In the rows, 128 means zero.
The rows below come in pairs that one turn or mirror swaps. Which row does each named row swap with?
kateg: [ 87 116  95 105 107 113 137 149 142 135 130 151 104 134  92  88 138  95
 101 141 138 142  99 134 134 111  61]
fason: [ 79 119 102 103 106 121 136 149 147 142 129 140 113 141  88  83 133  82
  91 136 134 140 108 131 141 110  75]
runu: [150 160 105 117 144 123 113 132  98 107 144 132  85 130 124 132 168 124
 126 132 128 151 125 144 111 139  95]
zez: [100 161 106 101 137 123 101 139 114 140 139 128 143 140 108 121 135 112
  85 102  81 108 139 101 114 121  90]
Mil: [ 96 166 107 100 170 118 126 145 119 105 125 103 107 133 138 138 138 112
 113 120 112 161 149 135  95 124  91]
Sekor: [101 161 150  91 134 106 146 144 143  99 151 114 135 101 130 153 121 135
 119 110 147 135 115 103 123 118 123]
pozu: [117 127 140  83 125 116 155 136 123 146 126 135 113 158  98  92 162 123
 104 119 144 147  99 102 147  91 116]
lovas: [108 172 140  83 127 116 121 141 131 119 140 107 127 124 107 110 147  89
 115 120 106 144 123 137 146 112 148]
masi: [ 84 156 138 108 122 126 160 139 144 130 130 105 155 129 117 108 134  80
 112 127 153 135 124 121 149 117 137]
mife: [ 99 161 111 107 134 122  91 143 114 136 152 129 143 133 114 118 154 114
  85 105  85 107 141 101 115 131  88]
Guse: [141 147 118  96 156 129 137 131  91 132 137 119  96 158 126 114 175 140
 114 116 134 152 124 106 103 110 104]
bibaz: [ 83 137 140 108 110 117 157 149 155 133 130 132 145 133 103  92 132  85
 104 129 154 130 106 115 159 105 114]
Popa: [128 131  97 117  93 144 123 137 114 133 184 139 116 115  96 108 144 116
 102 128 158 112 110 114 114 140  78]
varun: [128 116  96 124 128 108 130 148 127 116 136 152  78 129 119 119 152 131
 117 146 150 150 104 133 114 124  56]
zupef: [125 160  97 136 157 136 127 143 102 111 145 117 112 134 144 126 154 117
 121 131 147 139 146 123  86 142  77]
dofu: [121 132  91 145 140 137 146 139 110 121 141 125 111 135 140 121 150 114
 119 145 172 140 131 124  97 144  66]
levok: [128 134 110 120  92 141 140 138 117 126 182 140 108 103 103 114 130 121
 100 138 174 127 116 107 124 132  90]
bubir: [ 90 155 154  99 143  94 131 148 151 117 101 132 136 141 126 130 136 110
 102 109 122 145 126 123 159 106 116]
Muv: [ 82 124 123 111 133  89 121 157 150 129 126 158 133 129 121 132 135 138
  86 115 114 118 113  90 132 112  61]
meza: [ 88 126 112 108 135  99 122 151 142 135 119 155 131 138 115 133 121 136
  87 111 111 116 113  91 120 107  58]
pep: [123 134 109 124  98 144 135 141 123 139 187 142 108 107  86 119 127 118
 104 123 154 109 112 114 114 132  79]
pani: [105 166 149 101 135 116 149 147 140 109 162 116 125  96 119 159 111 134
 118 106 140 128 123 108 115 119 119]
durar: [ 95 124 129 114 106 119 156 141 144 143 128 141 147 142 107  79 149  83
 108 131 157 127 106 111 148 103  94]
Zofu: [ 96 180 112  91 161 116 123 143 120 103 127 101 116 126 132 130 141 105
 122 118 102 158 142 137 102 122 109]
Dumi: [114 169 144  99 123 122 148 139 127 102 166 115 125  94 126 145 119 129
 112 120 158 142 129 103 124 124 133]
Lar: [112 139 143  93 107 102 143 141 149 122 127 147 111 127  95 111 145 102
 113 133 138 147  91 135 171 104 122]
Vin: [130 135  90 134 130 132 100 138 103 137 136 148 104 153 112 106 163 107
  96 127 128 128 135 133 123 141  59]
lav: [123 164 114 124 165 125 135 135 104 111 132 112 130 138 157 126 163 114
 128 120 139 142 148 117  87 126  90]

kateg pairs with Zofu
zez pairs with meza
levok pairs with Dumi
fason pairs with Mil
masi pairs with dofu
Sekor pairs with Popa

The rows below come in pairs that one turn or mirror swaps. Which row does each named row swap with?
raf: [ 63  85 122 128 146 127 119 131 118 117 105 145 107 124 113 109 132  75
 149  92 122  86 131 134 134 120 115 136 130 120 139]
Bev: [124 149 132 110 147 131  97 150 126 103  85 153 133 164  93 124 104 121
 153 107 136 135 122 135 119 165 140 139 133 130 126]
zos: [158 138 162  94 129 100 125 138 105 130 133 142 109 121 103  95 104 115
 141 146 144 150 136 136 120 156 114 127 130 140 122]
Zad: [ 79 145  91 150 129 132 114 121 126 131 113 143 137 133 151 134 142 109
 147 110 115 111 133 136 125 128 162 121 127 134 145]
siza: [114 121 129 134 145 136  87 163 143  92 115 158 125 111  73 131  96 116
 138 105 142 109 130 133 142 154 135 123 134 139 141]
zuga: [107  80  96 145 151 135 117 121 133 133 102 137 132 131  82 127 152  99
 136  92 109 100 124 137 142 111 161 123 128 128 147]
malan: [120 136  94 150 136 129 123 114 124 144 105 138 137 110  96 139 151  71
 127 104 117  98 117 138 121 139 154 126 120 138 146]
zur: [ 99 115 101 136 157 111  93 146 106 117 111 147 155 158  90 149 122 112
 130  87 128 112 124 135 146 116 162 129 133 138 137]
velav: [121 116 147 119 142 126  96 163 116 112 134 147 114 141 128 118  87 132
 163 153 157 131 133 130 148 153 128 124 138 153 127]
pafud: [ 98 121 113 127 127 125 142  96 136 164 110 122 125 115 146 118 159  98
 144 123 129 103 125 142 118  99 151 123 121 128 145]
fon: [121 134 151  92 119 108 150  94 145 143 112 126 108  87 100  88 139 114
 125 103 141 121 135 137 101 101 131 126 125 116 139]
tiri: [135 108 107 141 158 129  89 155 136 101 157 152 131 112 142 130 119 114
 153  95 139 108 122 127 134 116 160 129 120 135 133]
pirer: [101 111 143 118 146 117 114 127 122 133 146 145 119 143  84 124 115 173
 106 144 140 144 133 135 155 134 121 114 128 142 131]
buraf: [ 81 112 117 128 142 126 134  96 138 157 135 131 128 132  90 130 151 154
  95 126 124 124 127 141 142 109 137 110 119 130 141]
led: [149 111 136 107 140 109 124 124 133 126 165 135 118 101 159  97 129 117
 152 105 148 124 129 131 109  89 147 130 118 123 128]
zuz: [116 156 136  93 129 120 144  99 138 144  76 127 131 143 115 109 147 109
 140  96 129 133 122 139  90 124 146 144 118 115 131]
bami: [123 108 109 143 122 103 125 109 147 150 119 131 134 104  61 130 150  94
 109 104 123 129 113 140 126 154 155 113 122 135 142]
Tef: [116 145 152 102 121 106 124 133 105 123 137 141 117 139 158  96 108 145
 161 142 141 155 145 133 119 134 130 122 134 135 127]
piti: [145  88 170  83 138 100 129 131 113 127 128 135 106 136  89  83 113 138
 147 131 138 153 143 130 131 117 125 133 137 128 121]
sozab: [148 114 148 113 119  88 119 126 130 137 141 135 116 111  59 107 114 120
 119 129 143 157 124 135 127 168 129 117 133 140 124]
buzaz: [ 83  92 159  94 141 106 125 136 108 114 119 141  93 130 119  81 112  96
 155 116 141 113 140 131 131 125  97 138 133 120 126]
tafer: [124 122 156  76 134  79 136 117  97 146 131 129 128 149 110  96 124 134
 129 108 145 145 137 135 114  85 137 132 132 126 121]

malan pairs with zos
buzaz pairs with raf
siza pairs with fon
pafud pairs with velav

The rows below come in pairs that one turn or mirror swaps. Which row does each named row swap with?
fota: [151 130 149 121 120 118 175 155 112 118 107 115 127 123 121]
mebol: [100 134 136 130 156 111 113 119 121 136 104 113 140 169 159]
kob: [100 101 145  91 140 144 144 121 104 145 127 125 132 120 107]
ruzuz: [131 148 131 150 129 140 145 120 111  92 111 113 130 125 173]
Sodat: [123 134 156 118 120 117  89 134 127  92  99  98 145 138 140]
fetov: [107 115 130 155 137 142 154 126 105 151 138 145 128 114 148]
taz: [103  88 126  91 110 120 142 148 137 145 119 119 131 119 121]
Sib: [130 123 116 140 138 141 147 117 107 105 117  99 129 116 177]
rov: [116 124 166 102 122 108  99 143 131 103  92 104 148 142 126]
Disem: [136 142 148 105 121 147 125 123 121  78 109  99 142 129 123]
banod: [129 139 139 142 110 137 153 157 147 140 152 127 139 115 122]
lepam: [102 128 119 122 151 124 115 118 110 138  95 100 127 149 173]
Dize: [107 116 136 147 139 160 142 120 105 141 133 149 132 105 149]
mig: [111 140 128 131 156 120 113 119 118 135  93 107 136 153 170]
nepeb: [129 134 110 131 147 133 137 139 106 106 103  93 134 116 172]
vuve: [106  93 144  98 114 114 125 157 140 143 117 114 134 124 104]
buv: [110 121 161 106 118 116  92 150 138  98  91 117 147 139 129]
Pon: [122 142 145 143 105 133 153 160 148 153 139 129 145 133 135]
Fen: [107 142 120 144 143 117 107 131 121 137 105  92 147 150 168]
Div: [111 135 158 117 124 129 102 136 135  95  84 122 149 158 137]
fafet: [109 136 161 111 113 119  90 141 135 103  96 128 143 150 125]
lif: [129 145 156 140 107 144 147 152 141 130 152 134 140 117 124]
Mufub: [ 97 100 127  92 115 109 124 166 131 141 125 110 128 118 126]
nuz: [ 98  94 131 105 125 117 135 167 134 145 139 111 136 109 119]
tava: [127 141 153  95 130 144 128 117 112  83 109  98 141 127 124]
peku: [120 120 151 154 131 156 152 118 114 136 134 157 141 123 142]
tam: [ 97  96 144  96 149 139 140 127 103 157 126 133 139 121 120]
Depe: [105  91 143 103 114 122 139 156 135 162 120 132 131 123 119]
fatu: [117 128 148 155 133 155 145 139 121 143 124 163 145 120 122]
leta: [125 138 139 132 110 125 155 158 153 130 155 112 135 128 124]
rom: [133 141 131 135 131 155 143 121 110  97 111 114 128 112 178]
Bur: [115 112 116 156 142 141 153 119 113 136 132 152 122 117 147]
fupa: [138 141 131 146 142 130 150 121 114  93 120 131 132 114 171]
kabi: [122 113 138 152 152 116 114 116  87 131 106 111 133 136 109]
med: [114 131 167 111 122 113  94 128 128  91 103 120 156 138 131]
zelug: [ 96  92 139  96 114 114 120 166 140 138 114 121 132 122 116]

fatu pairs with nepeb
rov pairs with vuve
ruzuz pairs with fetov
peku pairs with Sib
mig pairs with banod
fota pairs with kabi

The rows below come in pairs that one turn or mirror swaps. Which row does each named row swap with?
Tizo: [118 112 144 144 131 143 150 125 136 139 144 127 122 148  91 103 166 128
 154 148 110]
mut: [129 130 123 124 127 119 155 166 129 103 125 136 120 138 158  91 132 111
  93 105 127]
duzu: [129 121 134 123 127 138 145 118 136 159 139 140 120 135  63 103 121 108
 111 146 121]
butut: [121 143 136 117 122 124  90 161 135 106 140 145 106 149 143 113 162 125
 124 129 133]
fasof: [108 120 113 142 126 144 144 118 155 121 170 130 133 123 109 123  93 109
 130 140 110]
Mes: [131  87 110 120 118 139 134 120 126 160 100 132 154 154  98 134 122 124
 113 150 118]
zuta: [127 114 126 125 123 141 156 140 115 160 144 153 121 137  87 134 178 121
 121 122 114]
libo: [138 119 119 155 110 150 147 108 140 137 149 165 149 147 120  99 119 122
 102 168 139]
kag: [134  84 120 118 129 166 149 120 120 127 126 137 133 133 145 141 107 139
 144 162 127]
gedes: [118 121 134 120 128 149 143 108 155 141 167 158 125 120 117 158 123 124
 135 171 111]
zadob: [111 110 120 146 138 154 145 124 152 146 153 138 152 141 108 118  94 115
 127 154 115]
Nemu: [127 115 157 131 115 120 139 128 131 148 136 131 120 139 174 121 159 139
 114 115 118]
loko: [108  98 105 113 119 149 128 102 148 140 143 138 117 128  96 146  97 128
 145 141 121]
bod: [129 124 103 109 126 126 179 143 128 100 108 126 123 124 167 108 166 129
 106 137 125]
meve: [106 110 140 115 138 120 132 136 131 125 145 132 119 134  70 138 116 109
 123 157 103]
Gaz: [118 140 117 105 115 111 121 129 138 105 117 119  98 126 111  79 145 120
  88 126 145]
kul: [135 128  94 109 115 130 169 136 112  83 128 134 114 120 133 108 129 111
 112 100 120]
kapom: [124 120 152 124 118 128 176  99 142 141 127 133 136 139 101 144 165 124
 111 159 115]
pena: [ 96 110  95  87 151 156 129 136 127 158 116 153 120 128 137 143 125 136
 120 157 127]
lilib: [ 96 127  92 122 121 117 109 138 155 138 139 122 131 121 138 117 157 126
  77 149 141]
geg: [129 131 105  99 111 120 141 137 109  80 120 138 104 127 143 125 146 128
 111 100 129]
Leped: [120 107 140 119 125 118 114 140 134 142 124 143 113 141 187 101 159 123
 119 142 118]
gizev: [101 117 119  99 126 108 140 142 104  79 128 126 106 138 107 134 149 136
 125 147 122]
Zatem: [116  83 114  97 133 144 126 123 120 170 114 154 118 138 136 140 137 120
 133 159 107]
lekad: [130 131  94  95 118 118 122 124 131 110 117 147 120 129 133 121 137 111
  59 153 137]
viver: [144 131  99 126  98 137 138 120 139 104 113 147 124 132 135  72 147 122
  99 124 149]
dab: [139 114 146 117 132 135 135 146 118  94 140 137 116 134 182 128 123 132
 120 149 130]
Suf: [106 156 111 105 137 141 140 131 155 109 121 151 115 127 138 116 171 120
  97 171 147]

dab pairs with kag
viver pairs with meve
fasof pairs with kul
Mes pairs with butut

The rows below come in pairs that one turn or mirror swaps. Which row does each named row swap with?
zer: [172 134 133 148 139  88  87 128 140 132 136 155 108 123  91  97 132 131
 133 130 122 141 100 139 118 156 108 122]
kator: [114  91 102 123 128 112 132 133 113 107 103 115 122 118 116 151  88 138
  99 119  93 138 113 133 108 153 123 150]
Funuz: [144 116 130 105 115 108 111 133 132 127 123 120 112 140 141 140 120 137
  97 113 147 109 108 143 112 153  70 131]
vepim: [157 155 136 148 145 115 136 140  90 165 156 132 104 125 131 114 145 111
 127 132 120 118 146 125 110  95 120 105]
kepeb: [124 128 125 116 143 151 117 126 114 105 114 139 133 138 110 118 129  87
 119 113  94 136 107 137 144 113 159 107]
Balu: [137 144 166  80 148 108 130 129 139 109 128 133  88 118 135 102 108 136
  99 129 133 124 132 142 138 141  89 137]
Ripiv: [129 128 115 112 100  87 133 123 124 127 130 137 101 123 106 123 167  96
 142 137 109 126 116 129 133 142 137 148]
Bovul: [128 105 109 113 136 135 150 120 142 149 101 125  78 139 101 127 116  97
 135 139  87 108 116 170 139 137 121 154]
Daken: [139 144 148 142 151 125 122 100 141 111 149 120 119 128 114 137 137 113
 113 113  92 141 124 123 156  96 159 135]
zedi: [147 115 109 138 163 127 141 141 146 152 136 139  84  83 110  89 119 143
 106 106 110 120 120 149  94 108 126 118]
Gug: [162 139 149 173 156 121 112 126 137 150 135 136 124 150 115 115  93 111
 120 143 109 113 122 155 148  88 128 138]
Nogi: [127 116 127 110 129 110 143 127 107 132 141  96 115 123 115  99 117 102
 129 111 100 130 105 165 131  77 154 129]
gufi: [132 109 109 112 152 133 159 145 135 133 108 157  87 149 107 119 120 104
 114 140  97  93 133 162 134 120 113 160]
Mal: [123 121 164 113 113 128 105 123 137 159 121 145 105 129 125 109 123 118
  99 118 162 127 121 160  89 136 103 121]
lus: [147 144 158 127 132 130 137 141 170 130 110 147 117 130 113 141 133 133
 126 142 122 150 105 167  96 118  99 160]
fite: [139 101 118 103 115 114 117 130 122 127 115 121 112 126 136 141 112 142
  95 109 133 116 103 144 101 155  71 130]
Tir: [153 160 139 152 144 114 125 140  90 172 158 118 103 129 136 118 135 119
 125 136 118 122 149 125 114 100 120 115]
pade: [124  91 104 112 108 100 137 139 118 115 121 125 117  92 137 138 116 129
  92 117 121 117 129 120  91 136 122 141]
nalu: [162 161 155 161 147 108 135 130 118 163 157 132 119 140 132 121 116 117
 115 140 125 118 148 141 118  84 124 132]
todom: [146 151 162 152 150 128 125 116 133 123 150 126 116 129 111 129 134 107
 117 118  98 135 134 128 158  88 154 138]
mimov: [157 155 141 161 147 113 144 138  93 165 156 127 126 144 132 132 110 128
 113 134 114 113 142 134 116  88 123 133]
sof: [103 103 127 117 145 119 116 134 107 120 104 124 103 130  88 142  87 147
 113 126 103 145 121 141 123 167 113 159]
busep: [103 111 122 113 141 110 111 130  99 119 104 117 111 129  91 149  90 144
 111 134 100 139 130 131 114 157 118 157]
tobo: [116 100 118 139 136 115 135 141 106 120 110 112 123 124 105 154  87 146
  93 119  98 136 131 131 103 153 115 158]
zaba: [142 135 114 125 129 144 151 146 146 124 143 151 132 120 133 142 146 121
 127 123  78 152  82 134 102 114 122 129]
nulo: [140 101 141 136 155 124 117 120 129 120 123 162 102 146 134 105 104 103
  78 140 131 132 144 139  93 151  90 132]
boruv: [144 130 129 111 152 132 139  93 140 129 138  94  92 116 121 120 122 107
 115 123  83 128 110 132 152 122 113  88]
Fusef: [162 135 122 122 158 122 132 146 140 136 141 166  88  88 124  82 122 142
 109 106 121 120 139 134  96 115 124 119]

kator pairs with nalu
busep pairs with Tir
Fusef pairs with Bovul
zedi pairs with gufi
Gug pairs with pade
vepim pairs with sof
Mal pairs with kepeb

